rotation ticks, each row followed by its count of ticks
The counts run from 0 to 242.
[ 17.5   1.3 -27.0  -3.7  31.4 -30.5 -32.7  -7.3  11.0  15.9  18.0  -5.5
  11.2  -8.2  -1.3  -3.8  -9.0  12.7  14.9 -30.1  17.7  38.4  -5.3  26.1
 -22.4 -39.9 -29.3  -7.1   2.8   1.4   2.0  -4.2   6.9 -27.8  -4.3]	58
[ 16.8   0.9 -29.7  15.6   6.2  43.6  21.0  -3.3  -9.6  13.9  -1.8  -4.1
 -15.6 -19.4  23.1   7.0 -17.6  -4.1  -5.8  -1.0  28.3 -32.8  23.2  17.4
  25.6  17.1  14.0   7.8 -11.7  24.1  13.7 -28.9 -25.9  22.5   6.6]	80
[-12.4  28.1 -35.1  33.4   3.2  20.5  18.4  11.8 -14.5  20.5 -17.2  31.8
  25.0 -30.9   1.7  -7.4 -21.1 -22.8  17.3   0.6   2.7 -13.6   4.2 -20.0
  17.8  -6.9  22.9  17.5   6.0   5.6  38.1  -0.1  -8.3 -17.9  -0.7]	89
[ 28.1  -2.7 -32.0  27.3 -30.7   5.5   9.9 -12.5   4.7  -6.2  -6.0  10.9
 -10.3  11.1   7.9  -4.2  -4.3 -37.0   5.8   7.0  15.8  -8.4  37.0  36.3
  16.9  11.7 -16.0   1.3  -0.2   7.5  27.0  -2.6 -32.0  39.9  -4.2]	171
[ 14.9  42.2   7.4 -27.6   1.5   8.6 -18.1  11.7  -5.5  -2.4  -0.2  15.5
 -15.6  -4.1  17.0 -11.7  -3.0  21.2  48.9  -9.1 -29.7   2.2  -9.7  36.2
 -13.6  26.1 -13.7 -13.6 -16.9  27.6 -15.0 -11.7  17.1  -2.1 -16.0]	201
[  2.2 -10.1  25.6 -29.4  20.9  22.0  30.1 -14.3 -11.7 -10.5  -8.1  -3.4
  22.1 -25.6 -22.8 -30.8  28.1   4.8  -7.9  20.8  -9.8 -23.9  30.2 -11.0
  15.9 -26.3  16.5   5.2 -16.2   4.0   2.4 -13.6  17.1  12.1  29.8]	226
[ 18.1   4.0 -30.0  40.1 -17.2   8.0   7.5  -0.6   8.4   0.5 -12.3  17.5
  -8.8   8.4   9.3  -3.2 -10.4 -38.2  10.3   1.1  16.1 -16.6  25.1  35.6
  18.6  16.1  -9.3   0.9   8.4  14.9  35.1   2.2 -34.8  32.6  -8.0]	173
[-12.2   2.8  24.2   2.4 -23.0   1.5  33.0  -9.5   1.8   7.4 -11.5  -2.3
  -7.7  11.1 -15.6   3.9 -13.3   4.2  11.2  -9.4 -21.9  11.1 -18.0 -50.0
  26.6  -8.8  36.2  16.4 -22.0  -5.6 -29.6  39.0  13.3  -2.6  11.9]	8
[-16.0   4.2   2.2   9.3 -11.4  -4.8  31.1 -13.3 -12.2   4.1  -8.7  14.6
  29.9 -20.8 -28.2  -8.8  -3.6 -13.0   6.7   1.7 -13.8  14.0   2.3 -51.0
  17.6 -33.9  27.8  24.2 -13.8 -18.7   0.5  23.0  16.1 -24.2  16.5]	3
[-12.4 -26.2   7.1  28.1 -38.7 -16.2 -32.6  -5.1  -1.4 -20.3  22.1   4.1
  10.2  11.3  -6.7  35.7  12.8 -21.8 -27.4  18.7   8.6  -1.3  -9.3   6.3
 -20.9  37.5 -13.0  -1.0  11.9 -29.0   6.8  -1.0  -7.4  -8.1 -22.9]	27
[  2.1   1.6  36.5  26.7 -46.3 -13.1  -0.4 -22.7   6.1 -15.6   9.9  20.1
  -5.9   8.8 -10.8  15.9  -2.0 -20.1  22.7 -13.8 -18.6  12.3  -6.6  25.8
  11.4  44.0  -2.8   4.8 -24.2 -14.1 -17.0  23.2   2.0  11.8 -19.1]	19
[-22.7 -15.7  -0.7  26.1 -26.5 -27.3 -27.6   2.9   1.0 -28.6   7.7   7.5
  18.6  16.4 -21.5  16.6  27.5 -32.8 -21.9  25.6  -1.8   3.4  -2.3   0.0
 -25.7  20.5 -19.3  -1.5  23.5 -20.1  21.9   0.9  -0.8   2.6 -21.2]	30
[ -6.5  39.2 -34.3  -4.9  -4.8  -3.5  -7.1  36.6   3.8  16.3 -30.7  20.5
  -4.3  24.5  10.3 -11.5 -13.7  -3.7  29.7   7.8 -22.4   4.1 -16.3 -31.9
  -6.7 -22.9   6.9  -2.9  30.8  15.4  19.0  22.9  -1.1 -12.9  -2.1]	188
[ 14.3  17.8 -36.8   4.2  12.3  20.0  33.0 -10.0  -6.2  -6.3  -3.9 -16.2
 -23.9  -1.8   1.6 -14.7   0.1  -8.4   8.6  -3.6  12.9  -1.3  35.2  22.0
  14.7   0.5  -7.1   7.3 -24.4  39.2   4.9 -27.5  -4.0  49.3   0.6]	75
[ 12.4   6.7 -29.4  16.4  14.2  38.3  27.6  -1.7  -5.2   7.1  -6.5 -11.1
 -24.2  -9.8  15.8  -3.8 -12.0  -6.0   0.6  -5.5  20.8 -24.7  23.3  22.9
  27.4  16.7   9.0   7.3 -17.4  35.4   7.5 -23.6 -19.6  39.4   3.4]	78
[ 31.6 -19.9   0.2 -12.3  30.4 -10.2 -43.7  -1.6  21.6  26.5  11.5  -4.2
   3.7  -3.1  16.1   4.6 -16.7  25.4   5.8 -28.4  23.9   4.4 -15.1  33.2
 -10.1 -27.7 -19.0 -19.2  13.5  -5.3  -3.5   5.5 -11.2 -30.6   6.9]	54
[-16.9 -22.5   2.1  26.6 -36.3 -21.0 -33.1  -3.5  -1.5 -23.1  17.9   8.0
  14.4  11.4 -10.2  30.8  18.9 -26.4 -25.7  23.6   6.0   1.3  -7.4   4.2
 -24.2  31.0 -15.9  -1.7  14.7 -27.4  12.2  -4.2  -7.4  -5.4 -21.7]	28
[ -5.4  10.6  -2.6 -13.5  14.9  18.2 -31.9   8.2 -23.9  -5.6  27.8  -1.6
   0.9 -30.3  18.4  21.0   2.1  27.1  -0.1   0.6   4.5  -6.4 -16.1  24.9
 -29.7  37.8 -10.7  -8.3 -15.1   7.8  -9.7 -46.3  11.7 -22.4 -19.9]	208
[  8.3 -32.1  16.0 -25.7  -0.8  -4.8 -24.8  17.1  19.9  -9.8 -16.7 -10.1
  -6.5  44.0  -2.6  -5.8  25.3   0.7 -28.0  33.0  -4.5 -27.1   3.4 -10.6
  -9.4 -17.9  -9.6 -20.4  40.1  -5.3   8.2  15.5 -13.4  17.1  16.0]	40
[ 17.9 -24.1  38.9  11.8  30.1 -20.4  -7.4 -25.7  27.1  11.4   3.7   7.8
  23.9 -15.3 -21.1 -15.6   1.9   0.1  10.5 -37.0   8.2   8.8   1.9  36.0
  13.6 -31.6  -7.2  -5.2  -5.7 -14.6   2.0  24.7  -1.1 -13.9  14.9]	144
[  6.7 -39.6  58.0 -21.3  33.8   8.5  -0.9  -4.3  23.0   0.4 -12.5 -14.4
   4.4   9.2 -13.5 -15.4  23.2  16.7 -22.6   4.4  -4.1 -34.0  -0.4   4.4
  15.2 -16.2  11.9 -13.8   8.2  -1.3  -9.8  15.8  -0.7  11.5  29.6]	136
[  6.9   0.1 -31.8  45.2  -7.9  17.2  -2.9  13.8   9.8  15.5 -15.7  16.6
  -7.2   7.5  21.0   9.2 -21.5 -29.9   0.6  -1.3  20.0 -27.2   3.4  19.1
  16.4  17.9   3.0   1.4  23.0  10.6  37.8   5.5 -40.7  14.0  -7.6]	176
[-25.4 -15.2  29.2 -15.5  19.4  -9.9  -2.4   3.9   2.3 -30.2  -6.6  -7.5
  23.5   5.6 -35.8 -19.7  50.6  -8.3 -23.7  32.7 -21.1 -12.9   9.3 -13.1
 -13.2 -11.2  -4.6  -2.8  13.9  -4.0  12.5  -6.7  26.2  15.4   7.0]	129
[ -6.7  36.1 -39.3  -1.5  -6.1  -4.7 -10.1  35.8   2.1  14.0 -30.1  24.4
   3.1  20.8   7.9 -13.7 -12.0 -10.3  27.2  10.9 -20.4   3.8 -11.2 -31.0
  -7.5 -23.4   4.1  -0.6  32.7  11.5  27.2  21.7  -1.8 -13.8  -3.3]	187
[ 14.6 -26.9  38.3   5.6   3.0  17.0   9.2 -29.1  -1.6  21.9   8.4   9.1
  24.2 -39.0  -5.0   5.9 -17.2  11.2  -0.3 -22.5  11.3 -11.4  -0.5  -1.1
  27.8 -11.8  25.1   7.1 -24.3 -23.2 -12.2  13.5  -6.2 -31.3  23.5]	236
[  9.4   3.0 -28.6  48.2  -7.5  14.9  -0.5  11.0   9.7  11.5 -15.4  18.3
  -9.3   8.4  17.7   4.3 -17.7 -31.7   5.3  -3.4  19.1 -24.9   9.2  26.1
  19.1  19.1   0.5   0.9  20.0  14.2  37.8   5.9 -37.4  20.3  -9.5]	175
[-21.5  25.6 -27.4  23.0  -1.4  22.8  17.3  22.3 -14.4  25.7 -19.6  19.5
  11.8 -13.6   8.9   2.9 -26.7  -8.1  11.3   1.1  -5.3 -13.8 -16.1 -46.8
  15.3  -8.3  37.5  17.3  10.6   5.4  19.1  10.8  -5.6 -25.8   3.8]	92
[  1.6  -5.3  42.1  -9.0  28.1  21.3  34.1 -15.7   1.3  -1.0 -14.5   4.4
  18.4 -27.2 -22.3 -32.0  15.1   1.5   6.3  -4.0 -12.1 -26.0  20.3   4.6
  31.3 -18.2  23.2   6.7 -20.2   6.6   2.3   4.3  12.3  12.5  28.6]	229
[ 27.1  -8.8  27.8 -13.3  29.8  -9.5 -22.6   8.5  34.8   6.9 -20.6   9.9
   2.1  22.4  -1.7 -29.4  10.3   3.8  18.4  -9.7 -10.7 -13.7   1.3  41.5
   2.8 -25.1 -17.6 -25.1  25.5   8.3  12.4  28.2  -9.9  10.8  13.0]	47
[ 24.5 -26.7  18.5 -33.0   0.3  -6.6 -23.7   9.6  19.7  -9.4 -18.1  -2.7
   2.8  33.1  -1.9 -17.8  25.7   0.9 -13.8  30.1  -8.6 -23.5  14.3   4.5
  -8.3 -29.7 -15.0 -23.1  36.3  -6.6  10.7  16.3 -13.0  14.3  19.1]	42
[ 29.4 -12.7  25.1 -24.6  13.8 -14.1 -20.8   5.5  27.5  -3.6 -21.6   8.7
   5.7  26.7  -6.2 -31.0  21.0  -1.3  10.3   9.1 -12.1 -14.8  12.9  30.7
  -0.6 -30.7 -19.5 -25.0  28.9   1.5  16.4  23.1  -8.4  14.0  17.6]	45
